In the data rows, 128 means zero.
Some points, one per row:
[121 86 191 92 127 48 127 105 103 128 139 136 133 118 160 42 122 146 139 129 129 119 176 78 102 110 73 151 132 135]
[123 131 7 153 127 161 127 165 152 117 117 134 120 161 75 255 164 83 123 129 54 107 58 191 174 161 216 100 136 109]
[119 143 133 131 137 122 122 125 123 127 132 136 120 123 134 129 135 132 127 130 130 130 130 124 122 128 127 129 128 122]
[133 116 161 111 125 101 128 125 115 130 127 128 130 122 147 79 123 136 130 131 134 127 153 111 127 130 98 123 116 132]
[185 234 50 135 209 232 45 74 222 98 192 129 243 156 0 160 130 80 108 111 99 179 23 163 28 127 255 103 139 25]
[131 136 123 132 137 131 127 121 135 129 137 124 145 136 111 119 122 121 126 125 132 138 126 127 114 123 127 130 130 122]
[139 125 130 127 129 131 126 122 129 131 128 124 139 131 130 111 124 126 130 129 132 134 130 135 118 130 130 127 124 130]
[129 135 179 130 126 134 131 126 120 120 126 135 137 122 156 114 129 127 132 130 135 118 147 97 129 129 101 140 123 127]
[121 132 123 126 130 134 131 127 129 124 123 129 129 126 132 134 134 124 126 129 123 122 126 124 128 130 133 131 128 125]
[119 85 144 134 114 80 144 137 105 128 123 126 101 128 165 118 128 137 129 127 130 122 157 125 150 129 77 140 133 159]
[126 106 184 108 125 85 129 127 104 124 128 130 130 116 172 64 119 145 128 128 148 126 170 89 130 119 65 144 131 143]
[87 73 161 133 84 82 179 173 71 146 80 120 43 122 212 138 132 142 131 131 145 95 182 132 204 129 37 144 129 191]
[167 159 76 116 174 137 68 85 180 109 190 148 218 133 29 125 136 123 125 123 94 164 77 134 46 125 225 116 133 59]
[137 117 195 132 121 130 138 135 102 136 127 124 128 115 174 98 127 144 130 124 163 140 166 109 135 123 76 149 136 157]
[122 122 101 129 132 126 130 142 127 128 129 127 113 130 129 156 131 139 132 126 114 126 125 138 150 127 130 129 136 131]
[130 135 77 130 127 135 129 127 142 128 127 127 129 140 95 164 131 113 125 129 105 125 104 143 127 132 157 113 123 118]
[129 120 185 128 117 131 134 133 102 130 120 132 125 108 177 118 135 145 135 125 146 124 159 108 134 129 88 147 134 147]
[135 147 56 136 146 167 112 128 166 124 135 124 145 155 63 171 127 109 122 127 105 137 71 170 128 134 208 101 136 101]
[135 134 122 132 127 149 133 132 132 128 126 125 134 134 126 145 126 124 125 130 138 128 121 139 133 131 142 124 130 129]
[133 175 94 134 147 188 105 125 157 126 132 135 150 139 89 177 129 95 120 127 116 122 90 145 114 133 198 112 124 92]
[127 131 126 130 135 127 131 130 126 135 128 128 120 129 127 139 130 129 125 129 135 133 131 134 125 124 133 131 136 126]
[169 170 103 135 164 180 81 95 180 112 173 117 202 152 57 126 119 104 126 123 121 149 85 135 70 131 209 109 133 78]
[134 133 129 130 132 126 131 124 128 132 128 124 122 132 129 113 125 123 125 130 142 141 127 132 118 132 127 124 126 130]
[130 77 182 104 114 50 140 125 97 128 121 125 128 117 176 44 121 146 131 130 142 126 179 84 128 120 46 140 116 154]
[98 89 131 130 77 103 176 176 97 135 76 123 55 114 175 134 125 152 129 127 134 104 144 134 204 132 73 130 114 178]
[129 121 149 114 126 102 123 121 125 117 135 135 149 123 141 102 130 141 133 126 121 113 140 107 120 128 121 138 132 131]
[124 122 90 149 127 151 130 153 124 122 123 126 125 132 126 205 142 122 134 127 110 121 108 151 161 137 158 132 132 133]
[124 113 133 126 121 119 133 132 116 131 126 135 124 122 140 140 134 136 136 127 118 120 136 126 141 128 117 131 133 136]
[130 127 195 132 129 126 128 119 118 138 131 127 125 109 160 81 123 140 129 128 161 137 161 104 118 119 92 148 126 134]
[117 109 149 132 107 117 153 143 100 125 108 127 103 116 170 123 132 142 132 128 138 119 150 126 156 125 80 134 124 157]
[130 154 1 151 144 176 122 138 174 131 134 119 121 166 37 224 140 95 109 131 87 148 47 198 129 148 223 77 130 95]
[130 149 103 154 127 172 130 135 134 135 123 125 125 130 122 189 135 115 122 131 131 130 108 147 134 139 156 116 122 125]
[120 89 161 118 136 55 124 133 102 129 136 143 132 122 153 92 143 149 135 124 121 123 164 107 135 112 89 159 143 140]
[141 126 152 134 139 129 108 99 131 125 153 130 168 129 134 106 129 125 130 128 130 128 133 106 88 123 129 141 128 122]
[132 150 92 131 126 158 127 123 150 127 123 125 135 134 100 156 123 108 118 129 126 128 98 144 123 134 163 107 120 109]
[71 93 156 153 87 113 187 192 64 140 65 120 35 122 224 188 151 142 133 128 134 76 170 127 231 127 53 155 139 195]
[120 127 110 124 127 143 134 129 126 130 119 139 133 120 126 174 139 122 134 128 107 115 111 135 137 134 155 129 132 127]
[126 127 255 127 121 134 128 107 92 121 127 135 141 90 217 53 111 144 138 130 182 109 202 55 112 109 47 173 120 146]
[136 123 130 141 125 130 135 130 128 139 122 118 116 134 130 120 124 131 128 128 142 144 129 141 134 128 123 124 127 138]
[120 126 146 129 126 130 132 131 124 133 130 135 135 121 139 131 140 138 134 127 120 118 135 121 133 126 124 135 134 130]
[83 94 146 150 88 117 181 181 80 142 72 108 35 128 213 156 133 121 128 132 148 96 167 131 216 129 47 144 128 197]
[129 138 37 126 152 137 106 128 168 113 145 133 148 162 47 184 136 101 124 131 73 127 65 158 119 138 215 103 140 84]
[120 131 97 131 116 133 138 150 131 133 109 123 93 128 127 162 129 130 132 129 128 131 116 153 160 136 126 113 128 131]
[131 177 0 166 142 212 119 150 188 117 127 126 131 176 28 255 154 74 103 128 74 133 23 217 144 161 255 70 133 84]
[128 75 196 105 115 47 136 123 97 119 126 128 136 113 180 41 119 148 139 130 141 122 187 79 132 113 42 160 124 159]
[126 125 112 140 131 135 124 138 132 131 142 128 145 130 104 151 137 139 140 124 118 133 116 131 132 119 155 141 139 125]
[142 147 41 134 160 140 97 120 173 124 156 127 155 166 40 157 133 93 117 133 100 152 72 167 95 129 215 106 137 84]
[128 167 19 137 154 178 105 132 171 114 131 135 140 163 47 231 144 96 108 122 80 120 45 187 126 150 247 84 140 79]
[120 132 99 121 123 130 128 128 128 121 126 140 131 124 112 159 135 124 137 131 96 111 114 130 136 132 154 130 126 121]
[137 126 172 126 117 142 137 126 119 138 123 112 122 120 160 102 121 127 124 127 156 138 153 112 127 131 83 131 122 143]
[128 141 121 124 117 148 125 124 133 123 128 135 128 124 134 162 124 118 128 133 121 107 126 124 131 137 133 113 118 123]
16 more points follow, each with its number after it:
[133 123 205 116 128 128 126 102 125 134 136 123 154 102 156 55 112 148 129 124 163 128 160 90 94 111 99 148 124 139] 0
[129 130 131 125 124 130 130 124 130 126 127 124 119 128 133 132 126 121 125 131 130 120 130 124 127 134 118 120 126 124] 1
[134 130 166 80 131 92 103 91 126 129 158 155 167 107 132 39 112 157 127 129 123 129 150 86 78 110 122 133 114 121] 2
[125 124 135 131 125 123 132 129 119 128 126 126 118 127 148 128 128 130 125 124 135 130 136 130 132 125 106 132 136 140] 3
[189 171 119 113 191 125 48 44 187 112 217 141 246 135 33 67 115 117 123 116 122 181 98 120 0 112 204 123 126 49] 4
[137 95 239 45 126 39 119 75 101 123 157 158 173 86 169 0 89 186 140 126 152 118 199 35 60 92 52 150 104 127] 5
[124 129 106 129 130 128 129 132 128 125 126 135 130 127 116 149 135 127 132 129 113 124 118 132 135 129 144 136 133 126] 6
[126 137 64 126 141 131 109 130 152 125 144 135 147 150 76 168 134 108 125 129 88 115 99 145 122 131 180 112 125 97] 7
[126 142 70 130 138 125 116 123 147 125 134 133 122 147 81 155 131 116 121 131 102 127 97 142 118 134 169 104 128 101] 8
[127 100 150 121 126 87 132 131 113 136 130 128 129 125 144 98 130 139 132 127 127 130 152 112 131 125 90 132 131 138] 9
[162 158 127 115 165 139 86 86 157 122 169 136 190 133 82 87 116 130 128 128 140 162 116 134 58 119 172 133 132 88] 10
[127 143 115 127 147 144 116 131 136 124 132 139 144 132 108 158 136 118 127 126 117 124 107 125 120 130 169 137 140 106] 11
[123 129 126 143 134 121 128 134 123 124 128 135 126 129 133 147 137 135 128 129 129 130 128 130 136 127 136 139 137 130] 12
[157 231 0 187 172 255 90 125 232 112 140 111 167 178 0 255 141 51 96 128 88 167 0 227 112 156 255 64 135 47] 13
[132 163 83 134 152 165 106 129 159 121 142 128 146 148 77 165 128 109 123 131 117 136 87 148 115 125 190 115 138 95] 14
[133 124 152 129 128 135 132 133 124 130 132 126 133 128 129 118 127 135 129 128 134 131 133 121 132 127 128 125 130 133] 15
Which of these numbered points is nearest to each point below, ignoring the 2 directions in which the first points spread most? Its number follows each.
[129 132 82 138 119 163 129 156 129 125 114 122 112 130 120 189 127 134 129 128 122 126 102 168 166 146 160 105 126 136] > 15
[136 130 178 127 132 135 133 107 134 135 124 118 134 115 139 74 111 122 127 127 151 138 137 105 99 122 109 131 121 131] > 0
[118 114 109 133 106 127 141 155 129 134 109 121 98 130 127 148 132 132 133 132 135 127 135 152 167 130 129 129 126 144] > 10
[112 87 139 131 111 80 140 143 96 126 124 140 109 119 161 137 139 150 134 127 124 115 160 133 159 124 91 146 135 159] > 4
[84 119 112 144 98 127 165 188 106 134 79 130 50 121 159 222 151 134 134 129 116 87 133 155 218 142 117 132 133 153] > 11
[137 146 148 113 130 134 113 101 132 132 136 130 149 120 132 81 113 124 121 129 134 130 128 109 88 128 127 119 112 113] > 1
[122 124 153 103 127 100 126 114 125 126 135 139 137 119 133 83 126 139 128 130 125 120 146 101 107 123 114 130 125 126] > 8
[122 135 125 119 124 139 132 122 136 131 121 129 123 124 131 122 128 117 129 133 122 122 127 124 122 132 128 130 123 126] > 1
[130 126 213 126 126 127 127 110 113 134 131 128 129 98 174 58 113 142 128 129 176 133 170 94 109 116 86 145 116 137] > 0
[153 176 83 129 172 179 90 105 177 120 161 126 180 156 52 153 124 92 121 126 105 148 72 140 83 126 213 110 143 73] > 14
[130 221 38 192 149 255 111 135 183 118 130 120 139 148 55 255 148 78 110 128 106 136 33 202 131 152 255 97 136 85] > 13
[140 131 160 79 135 87 108 85 129 131 154 143 159 111 131 22 107 144 126 131 135 138 145 91 66 111 114 128 111 120] > 2
[128 129 92 129 125 128 129 131 130 128 129 132 134 134 111 147 132 129 129 127 113 122 116 142 132 129 150 122 124 126] > 6
[122 134 129 128 120 131 129 127 128 124 128 135 129 123 135 140 132 122 130 133 123 114 133 121 129 132 125 125 119 126] > 1
[124 141 131 123 130 132 130 122 132 134 117 130 118 126 134 129 128 120 122 130 127 122 126 126 123 133 131 124 124 120] > 1
[145 126 77 130 174 123 87 104 160 111 177 136 189 162 54 157 140 109 135 125 76 132 90 128 81 128 198 133 157 79] > 7
[115 106 118 140 121 125 146 157 118 130 113 127 97 128 132 172 142 135 137 130 125 122 130 142 173 125 127 137 138 145] > 12
[151 194 66 131 177 197 79 106 184 107 168 136 193 151 35 179 134 95 119 127 92 146 60 146 80 126 241 113 140 57] > 11
[131 124 136 131 125 135 132 133 125 124 132 130 140 128 132 139 129 141 137 125 123 121 133 125 137 127 129 130 135 134] > 15
[106 110 116 148 121 118 152 165 110 124 104 117 77 133 146 178 141 135 130 126 130 114 129 138 181 131 111 133 137 151] > 12
[128 131 137 134 130 115 126 130 125 123 132 128 136 130 135 129 130 135 125 126 134 123 135 120 125 129 125 128 132 130] > 12
[123 122 124 132 124 130 141 138 122 132 117 124 106 133 143 121 125 128 130 127 133 134 129 134 149 123 104 135 131 144] > 3
[195 147 127 116 186 132 58 49 180 111 213 135 255 135 44 70 119 124 132 109 118 175 102 114 5 111 200 133 132 61] > 4
[132 162 96 139 138 185 124 127 151 130 123 120 134 134 100 172 128 109 125 128 128 130 91 154 128 129 180 118 133 111] > 0
[74 58 141 143 61 71 198 193 63 147 57 113 13 116 219 150 140 142 128 136 134 80 178 126 236 132 25 134 118 206] > 8
[201 210 55 119 211 192 32 52 228 101 224 138 255 159 0 113 118 97 106 111 102 195 41 139 0 124 255 91 130 17] > 3
[132 97 144 118 118 96 138 130 112 132 124 128 122 130 148 101 128 129 127 129 129 129 150 118 131 132 90 122 122 142] > 9
[131 126 156 109 132 101 134 110 130 131 130 126 139 132 131 63 118 129 128 128 137 136 138 110 103 120 106 130 129 131] > 8
[163 185 117 116 154 190 85 81 181 110 158 127 202 133 69 105 111 117 124 125 130 153 89 123 56 132 189 111 118 75] > 0
[118 124 204 133 96 132 156 132 89 130 100 123 100 98 207 95 126 143 128 126 175 116 176 100 146 127 52 142 114 171] > 0
[105 131 111 140 119 129 142 157 122 131 108 120 76 129 134 171 134 129 127 131 132 118 132 142 172 132 128 128 127 143] > 14
[118 112 142 136 98 117 149 142 108 125 108 124 100 118 165 132 126 129 131 129 128 111 147 123 157 132 86 127 116 154] > 1
[122 117 131 129 124 120 138 135 116 130 117 126 108 126 146 128 132 135 132 127 127 130 131 133 145 126 108 136 136 142] > 3
[128 150 75 125 146 146 108 128 153 121 139 138 143 145 77 174 131 108 122 129 95 116 88 144 120 133 195 105 132 91] > 7
[131 152 128 130 136 149 114 121 140 129 134 128 141 129 111 128 126 127 126 128 132 129 118 128 110 128 153 127 129 111] > 14
[134 161 86 127 135 160 112 126 158 123 131 130 140 130 84 145 125 111 124 131 110 125 89 133 115 133 176 106 116 92] > 1
